The rows of A fall into 3 groups, and each row is roughly a mix of its group's hidden directions.
A (81 x 17):
[[ -3   7   4 -43 -18  18  38  27  32  19  11 -16  -8  18  40 -39 -25]
 [  1   5  -1  12   2  -6  19  -8 -38 -21 -39  -2  41  -6 -66   6 -20]
 [ 12  10   1 -21 -20  13 -41  -6  17 -34  54 -29 -30 -36   0   9  -4]
 [ -6 -16  27  -7  14 -24  20  16   1 -10  34 -47  15  45  -1 -30 -39]
 [ 16  -7 -34  41  31 -11 -31 -37  18  -7  -4  50  17  15   6 -13  22]
 [  8  35 -41 -13  14  30 -17 -16  32   5   2 -10  17 -55   9  35  -7]
 [ 23   0 -14  20  10 -24 -41 -23  -2 -51  20  -3  20  14 -26 -45 -17]
 [  9  18 -19 -31 -25  22  11  12  32  13  -5  18 -14   3  49 -57  -1]
 [ 30  -7 -21  -1 -12   4 -41 -26  33 -27  26  18   2  -2  21 -48  31]
 [-15  -2  30 -40 -44  31   5  25 -12   7   8 -29 -16 -39  -9  24  27]
 [ -5  -4   0  32  10   2 -45 -19 -23 -15  -2   2  -2 -33 -39  57  22]
 [ 30   5 -33   6  -1 -10 -10 -25  10 -21 -17  36  32  14   3 -65  10]
 [  3  -6   0  24  -8  -5 -14 -22 -37  -4 -26  40   3 -32 -32  36  46]
 [  8  14   5 -44 -17  -8  48  23   6   9  -2 -12  -4  19  33 -50 -31]
 [  1  -5  -1 -31   5  17  -9   6  44  28  24 -35 -13 -19  49  33  25]
 [-19  -8  24 -12 -28  30 -11  11 -18   7   3 -17  -5 -45 -25  50  41]
 [ 15   3 -10  11  -8 -15   8  -3  -2 -25  -5  31  -4  42  -1 -74 -31]
 [  2 -10   0  38  34 -21 -38 -21 -17 -27  11 -16  13  -6 -44  44  -5]
 [  2  -1   8 -38 -40  15  30  20  15   6   3  13  -6  17  25 -67   5]
 [ -7 -20  31 -13  12 -29  27  17   5   4  40 -38   8  47  16 -28 -24]
 [ 28  21 -37 -19  -9  20 -37 -24  39 -28  20  -3  15 -38   7 -25   8]
 [ -8  10  23 -34 -56  15  22  20 -42  -6 -13   2  -3 -30 -33 -15  14]
 [-17 -15  33 -18 -17  23 -14  27  10  -2  25 -62 -35  -7  -2  29 -11]
 [-14  19   4 -39 -14  37  14  20  16  14   8 -50   6 -42  -1  37 -15]
 [ 20   8 -17 -26 -17   1   4  -1  32   0  19  21 -10  15  49 -65   5]
 [  3  -4 -18  54  23 -13 -32 -31 -21 -19 -13  40  17  -2 -37  16  10]
 [ 21  -2  -6  20  14 -23 -34 -22  -5 -52  24 -16  22  12 -41 -27 -26]
 [ -7  13 -11  -4 -18  34   6  -1  -3  26 -41  32 -19 -43   1  48  29]
 [ 11   4   4 -35 -34   6  21  18  16  -7   6   7 -17  23  27 -72 -12]
 [  7   9 -16  22  10  -8 -35 -26 -29 -15 -11  22   8 -44 -31  47  30]
 [ 12   6 -11  22   9 -26  12  -6 -15 -26 -12  26   5  43 -15 -56 -44]
 [  3  41 -31 -16  14   4  38   7  -3  16 -47   3  40 -10  -6  -9 -41]
 [-17 -36  40 -10 -14   0   9  25  10  27  22 -10 -34  34  42 -11  28]
 [ 13  -5   3 -15   9 -18   2   3  27 -23  44 -30   8  37  15 -52 -37]
 [ 17  17 -30 -18 -15  17 -11  -4  37   9   1  36 -18  -4  53 -43  19]
 [  9  -9  -5  45  24 -34 -49 -24 -28 -33   8   1  21  12 -30 -13   6]
 [ -7 -11  29 -23 -10 -15  41  23  -2   3  20 -32  11  42   8 -49 -28]
 [ 22  17 -28 -37 -10  21  -1  -5  55  -9  20  10 -15  -4  38 -38 -15]
 [  8 -10 -23   5  -3  15  -8 -21  27  16  -3  56  20  -1  25 -27  57]
 [ -2  17  10 -36  12 -11  21  21   4  13   7 -62 -14  -8  25  34 -39]
 [  4  -9 -18  48  13  -3 -38 -32 -10 -18  -9  49  13  -7 -31   7  32]
 [ 13  10 -34  37  39 -26  -5 -34 -10   1 -21  48  35  -2  -5  10  12]
 [-15   3  13  12   5   0  17   3 -38  -7 -23 -17  18 -19 -61  49 -22]
 [ -8   1  16 -39 -16  10  46  31  22  21  13 -22  -7  24  35 -35 -24]
 [  9  15 -17  26   6 -28  15 -16 -38 -17 -30  48  25  13 -32 -32 -17]
 [ -9  -6   4  33   9  -5 -18 -16 -35   0 -26  14   4 -27 -40  60  26]
 [ 20  35 -44 -25   2  25 -20 -13  47  -2  11  -4  13 -41  29  -9  -3]
 [ -5  24 -26  13 -15  36 -20  -1 -14   8 -57  27  -5 -43 -18  24  13]
 [ -4  24  -6 -50 -18  37  17  20  23  11   2 -46  16 -40   6   9 -18]
 [ 22  33 -30 -39 -14   5  13   4  19 -12  -8  -3  21  -3  16 -65 -26]
 [-14 -22  21  41  21 -36  18   5 -38  12 -23  33 -14  47  -7   7   0]
 [-28 -25  30  29  13   0  -3   2 -20  16   5  -7 -17  -6 -21  74  15]
 [ 10  -1 -16   0  37  -5 -32 -14  41  11  21 -31 -14 -12  41  49   7]
 [  9  -3  -9  47  21 -24 -48 -24 -29 -35  -2   0  21  -1 -42  -2   3]
 [ -5  -2  20 -41 -14  11  28  32  26  14  17 -45 -18  21  35 -21 -28]
 [  4   3  -9 -20   0   4  -7  10  40  25  24   7 -28  15  72 -27  15]
 [  8  20 -18 -37 -34  29  21  12  29  13 -13  21 -15  -5  40 -48   1]
 [ 14  16 -11 -17 -49  23  13  -3 -16 -21 -38  32   9 -23 -31 -43   6]
 [  1  18  11 -64 -35  10  39  25   2  20   0 -21  -6 -22  30 -15   8]
 [ 20  -6 -33  32  20  -6 -38 -37  24  -6   4  45   7   3  23 -14  36]
 [-21  13   6  11  20 -16  46  17 -37  23 -45   6  14  17 -22  21 -37]
 [  4   2   5 -52 -23  16  45  17  36  13  18  -5 -13  11  38 -31 -15]
 [ 32  18 -40  20  13 -19 -23 -32   5 -30 -10  43  19   5  -3 -44  -2]
 [  2 -11 -15  22  -9  15 -22 -24  -2   0 -10  58  21 -19 -12  -4  63]
 [ -4 -16  -6  42  54  -9 -25 -13  30   3  15 -25  -3  28  11  38 -25]
 [ 17  29 -37 -37  -5  25  -6  -2  48  10   5  -4  12 -23  44 -30   1]
 [-13  18  -3 -20 -36  43  27  17  -9  26 -51  20 -11 -34  -7  19  10]
 [-15  19  25 -41 -19   9  30  38 -10   6   9 -48 -19 -10  -3  11 -41]
 [-15  18  -9 -26 -16  37  22  23  25  44 -26   8 -26 -19  43  18   4]
 [ 15 -25  -3  22  -3   2 -55 -30  22 -25  39  14 -18  -8   8   2  44]
 [ 14   2 -18  43  19 -16 -31 -35 -22 -34  -4  28  13 -15 -46  22  -1]
 [ -5  23   5 -23  13 -17  27   8 -28  20 -13 -36  13 -37  -4  62 -14]
 [-16 -17  22 -15  -1  -7  27  30   9  40   1  -1 -26  41  54 -21  11]
 [ 18  32 -33 -37  -5   9  16   6  30   6 -14   1  22  -3  35 -57 -17]
 [ 12  -3 -34  21  44  -9 -29 -32  37  15   7  13  12  -7  34  34  26]
 [ -6   2  -3   9   1  18  -3 -12 -15   1 -27  10  -4 -42 -39  74  13]
 [-17  10   6 -22 -30  36  38  20  -7  38 -42  16 -14 -28   5  30  15]
 [-15  -2   6  26   8   5  -7  -6 -34   5 -30   3   2 -29 -43  67  15]
 [-25 -17  39 -26 -15   7  27  38   4  34  14 -31 -32  19  34   9   3]
 [  6 -23  -6  54  21 -25 -16 -30 -20 -10 -17  48  10  22 -23   3  24]
 [ 15  25 -17 -36  20 -27  42   7  17  22  -4 -18   8  11  51 -15 -33]]

Here is one row of each group, with its name. Which group are the others in?
[  2  12  -5 -44 -14  24  28  20  44  19  12 -10 -17   8  48 -30 -21] -> Q
[ -4  -6  -6  48  49 -18 -31 -16  -3 -12   5 -20   0  10 -19  50 -27] -> Z
[-18 -39  53  19 -13 -19  -3  12 -35 -12  22 -13 -34  25 -26  18   9] -> Y

[  0 -24  18  27  33 -36 -15 -17 -20 -26  30 -23  17  12 -41  37  -5] -> Q
[ 21  29 -42  -8  -8  20 -31  -6  33 -13  -9  20  -7  -6  30 -56  -9] -> Q
[  7  23 -17 -39 -25  34  19  20  36   5  -8  -5  -9   2  30 -50 -29] -> Q
[  3 -16 -19  41  27   4 -53 -31  16  -6   7  20   3 -13  -5  38  37] -> Z
[ -3  -9   3 -19  18  12 -11   6  43  25  26 -47 -14  -9  43  44   9] -> Z
[ 24  13 -43  -5   4  17 -34 -27  48  -2  13  18  13 -24  35 -20  26] -> Y
[-13   5  -4  24  11  15 -15  -7 -18  11 -31   7  -5 -36 -29  73  14] -> Q
[ -9 -25  40  -6 -21 -19  36  23 -34  -4 -18  -7   3  45 -22 -40  -7] -> Y
[  3   7   9 -31 -35  10  35  24   1  -3  -8  -8   8  20   5 -71 -25] -> Q
